In the rows, 128 means zero.
Turns in one plane each, and the order they were made in; the first pair answered:
J_574:
[133 132 140 127 124 161 148 120 107 124 152 134 124 154 127  98 134  91
 146  88 138 150 107  81 134 130 104 119 141 119  80 153 160 122 152 137
 166 124 125 112 110 166 124 137 103] => [125 106 108 137 103 161 170 155  77 138 156 137 144 158 112  96 125 118
 135 113 143 158 113  96 131 144 105 122 159 114 116 150 145 125 137 102
 161 145 111 145 119 133 123 141 134]
[195 139 143 110 195 133 156 103 133 133 121 115 104 121 162 156 120 135
 178 172 139  52 158 142 111 138  94 132 116 153  76 134 171 102 136 150
 136  97 132  90 135 143 131 163 134] => [203 124 119 130 158 132 165 137 113 149 129  99 113 147 150 160 110 171
 170 183 150  66 180 146 124 139  87 129 134 148  90 138 181  94 123 126
 152 127 129 103 140 118 125 167 159]
[141 156 149 150 162 153 133  67 145  82 126 155 213  94  85 165 126 130
 156 137 101  80 132 152 128 153 154 115  91 153 107 127 123 127 109 120
  95 186 117 104 173 124 119  96 143] => [154 159 153 152 175 157 139  72 154  80 138 138 184 109  93 164 128 140
 174 110 119  93 135 131 142 138 162 109  89 153  82 147 158 104 108 151
 127 188 134  75 161 142 134  81 125]
[116 116 135 141 102 115 112 109 138 128 122 107 151 120 131 130 126 119
 130 130 146 101 153 148 124 125 123 121 120 134 140 143 109 114 122 127
 105 136 131 130 132 124 144 126 152] => [120 119 150 140 119 118 105 102 149 130 118 109 146 116 134 132 130 112
 132 120 145  99 150 142 125 120 122 122 112 127 135 136 118 122 123 141
 108 127 134 111 127 137 148 119 138]
J_376:
[125 150 184  97 137 152  72 102 163  53 118 149 124 132 146 106 109 111
  95 104  98 140  57 151 123 112 116 140 161 144 103 115 145 147 134 154
 117 139 121 109 135 132  76 136  83] => [127 146 185  97 132 156  83 110 161  57 118 148 129 137 139 100 107 115
  93 107 101 151  46 135 117 112 126 144 162 143  98 111 146 155 135 155
 120 143 123 114 128 130  79 137  82]
[102 128 125 111 115 142 126 133 116 120 111 164 168 120 129 135 124 127
  89 164 108 128 119 144 114 131 137 146 140 120 150  99 100 156 141 116
  91 141 115 171 131 100 123 122 124] => [102 107 139 108 109 143 141 167 118 124 129 145 160 163 118 113 133 126
 110 143 131 167 103  99 121 113 146 142 133 114 132 113 121 149 134 133
 137 138 127 147  95 110 151 105 116]
[142  85 113 142 106 134 127 153 120 149 169  89 149 134 118 177 147 164
  89 166 110 160 164 119 127 193 104 102 105 110 158 140 128 129 116  85
  90 125  97 105 158 114 131 149 148] => [143  77 117 135  93 132 130 165 120 150 175  85 150 149 102 167 149 154
  96 159 114 179 154 104 129 176 106 109 112 105 153 143 131 134 120  86
 104 119  99 106 153 112 141 143 150]
[ 98 128  97 124 161 139 141 150 118 107 173 140  83 134 118 128 114 173
  98 151 100 122 131 135 122 150 141 134 142 117 138 124 134 146 106 143
 127 116 121 147 165 143  52 145 158] => [103 119 101 130 154 145 148 171 116 107 172 129  86 160 109 112 121 175
 111 149 111 151 114 107 126 142 152 134 141 111 131 134 147 150 108 146
 153 116 123 145 141 141  68 144 154]
J_828:
[139 135 109 135 117 132 110 104 126 133 126 135 127 145 136 127 137 129
 110 135 120  98 142 162 127 133 111 116 134 127 152 111 125 146 115 118
 115 145 136 126 152 122 111 131 152] => [140 138 112 140 121 126 115 111 130 134 133 117 122 148 138 133 132 138
 122 128 127  96 152 154 133 122 110 107 132 131 144 124 140 133 110 127
 128 141 140 115 147 128 122 119 147]
[138 114 137 120 121 121 126 153 118 131 137 118 130 150 136 142 123 137
 150 111 164 124 128 120 145 107 135 134 132 135 135 158 140 134 121 131
 147 129 113 111 105 127 148 105 117] => [123 116 131 109 119 130 121 147  97 125 123 163 150 132 133 138 119 111
 122 128 144 132  98 131 119 139 145 141 142 129 148 129 106 165 132 113
 117 124  94 140 119 114 136 117 130]
[134 120 134 157 114 109 128 119 127 134 150 112 141 134 121 143 137 166
 143 114 140 117 163 144 131 131 117 130 120 142 135 147 127 127 115 104
 131 131 118 121 135 132 128 125 127] => [123 116 124 153 110 118 130 117 113 132 144 131 156 130 113 140 140 150
 127 134 125 119 149 152 115 143 124 137 131 140 144 128 115 142 133  96
 115 125 106 149 141 120 114 129 130]
Then:
Each pair is 2 to 3 turns apart.
[132 124  92 137  69 132 166 174 103 118 158 159 121 156  56  84 106  97
 141 173 158 208  72 109  94 125 158 173 131 111 159 118 101 131 143 136
 156 152 146 164 115  80 138 115 151] => [140 149 138 119 114 145 138 121 143  97 154 164  96 135  73  77 112  49
 155 145 152 201  41  98  96 110 165 175  99 113 113 116 110 138 166 197
 153 115 161 115 106 129 150 109  99] => J_574, J_574
[141 151 134 112 159 142 121 116 136 108 130 175  92 117 148 145 129  88
 126  97 102 153  88 124 107 139 147 137 127 112 115 109 135 146 142 158
 132 110 133 130 139 153  96 133  95] => [133 143 115 112 129 147 129 133 111 106 119 180 117 111 141 145 123  96
  97 125  95 153  85 136 104 152 150 134 139 109 140 102 118 155 141 127
 104 128 130 157 153 126  90 142 128] => J_574, J_574, J_574
[149 132  96 122 126 148 164 188 113 120 163 136  93 164 136 134 121 135
 107 118 125 169 104 103 136 127 154 134 167 117 124 129 167 114 127 108
 194 138 134 168 134 121 106 128 138] => [118 158 140  93 164 146 119 125 135 103 131 178 108 117 146 131 126  80
  93 123 101 141  65 124 108 139 162 139 145 119 109  96 136 155 155 133
 141  95 130 163 141 143  99 137 106] => J_574, J_574
[160 110  92 121 121 153 193 200 117 126 142 121  99 168 120 158 121 130
 129 116 123 180 146 112 150 149 141 113 166 101 150 148 183  74 125 113
 157 159 115 147 118  98 119 115 146] => [140 146 152  82 178 165 130 100 156 104 113 170 116  99 142 153 137  45
 116 119  78 137  92 145 113 158 158 124 124 103 120 106 138 127 164 160
  81  94 116 131 128 150  99 135  99] => J_574, J_574
[121 120  94 113 113 126 155 150 148 119 117 108 149 148 133 107 129 137
 118 146 134 198 129 117 106 105 140 108 149 137 111 142 140 167 172 128
 144 141 132 147 125 116 154  87 203] => [128 128 104 102 127 127 158 139 159 114 117  95 134 142 139 106 132 130
 127 136 139 204 122 111 107  95 140 104 137 136  93 142 147 161 173 144
 147 126 139 126 119 134 159  73 181] => J_574, J_574, J_574
[112 104 106 123 103 115 132 151  72 165 121 137 169 119 105 126 136 120
 111 146 129 119 138 128 132 114 106 123 125 122 121 114 122 146 121  88
 115 169 140 129 128  89 138 140 155] => [127 102 112 136 106 113 143 164  88 157 135 111 138 132 110 123 136 136
 135 119 148 135 145 105 150  94 105 115 121 126 101 145 152 114 115 103
 151 166 151 100 123 111 150 134 145] => J_574, J_574, J_574
[151 138  88 127 143 171 129 158 121  86  81 180  92 158 108 128 136  88
 119 113 149 168  69  87 159 187 174 151 158  75 163  97 123 128 129  65
 122 129 108 189  99 117  62 108 149] => [161 137  89 135 144 177 140 170 130  86 101 158  81 173 112 133 137 100
 135  95 163 178  75  72 174 173 166 149 157  72 155 110 145 111 130  73
 146 132 115 171  87 113  68 101 145] => J_574, J_574, J_574
[105  91 119 150  86 127 138 158 107 152 132  96 175 158  88 100 131 150
 159 131 142 133 143 121 135 118 120 137 126 139 140 143 120 145 106 118
 130 144 134 141 102  99 158 128 164] => [108 125 172 124 141 125  96  71 150 130 112 121 160 102 125 117 141  94
 148 115 111  91 114 150 122 125 121 136  91 134 113 128 100 160 123 158
  92 107 138 106 118 152 149 138 114] => J_574, J_574, J_376
[ 90 106 135 118  94 146 137 165  92 134 109 160 189 152  93  91 127 116
 119 156 122 162  78  99 110 138 152 143 149 114 148 109 100 171 156 100
 102 117 129 181 113 107 123 132 141] => [123 152 181 126 168 117  91  66 177 115 116 114 128 105 165 122 138 111
 150 104 128  81 135 138 146 112 121 124 106 129 113 134 136 118 135 180
 103  99 156  72 129 165 141 109  75] => J_574, J_828, J_376
[124 132 149  98 139 146 138 135 140 120 141 152 128 131 137 113 136  91
 136 123 123 147  68  92 124 117 143 125 122 101  98 120 160 137 139 172
 162 101 128 117 103 146 137 129 105] => [120 120 102 137 105 129 151 153  96 136 135 163 164 122 124 135 110 140
 107 166 118 113 123 152 128 140 115 111 151 108 166 125 132 136 120 102
 122 148 109 165 138  88 119 152 173] => J_376, J_574, J_574
[118 157 107 118 132 131 109 108 131 127 127 163 150  82 143 144 138 119
  93 166  86 131 105 152 114 163 124 108 147 147 141 114  88 166 117 115
  95 109 105 175 165 114  68 156 113] => [152 141  91 159 106 105 128 136 142 145 159  91 139 107 148 155 131 190
 135 140 130 127 177 141 163 137  93  88 149 155 142 161 140 102  70 112
 148 141 117 141 149 108 100 149 126] => J_828, J_574
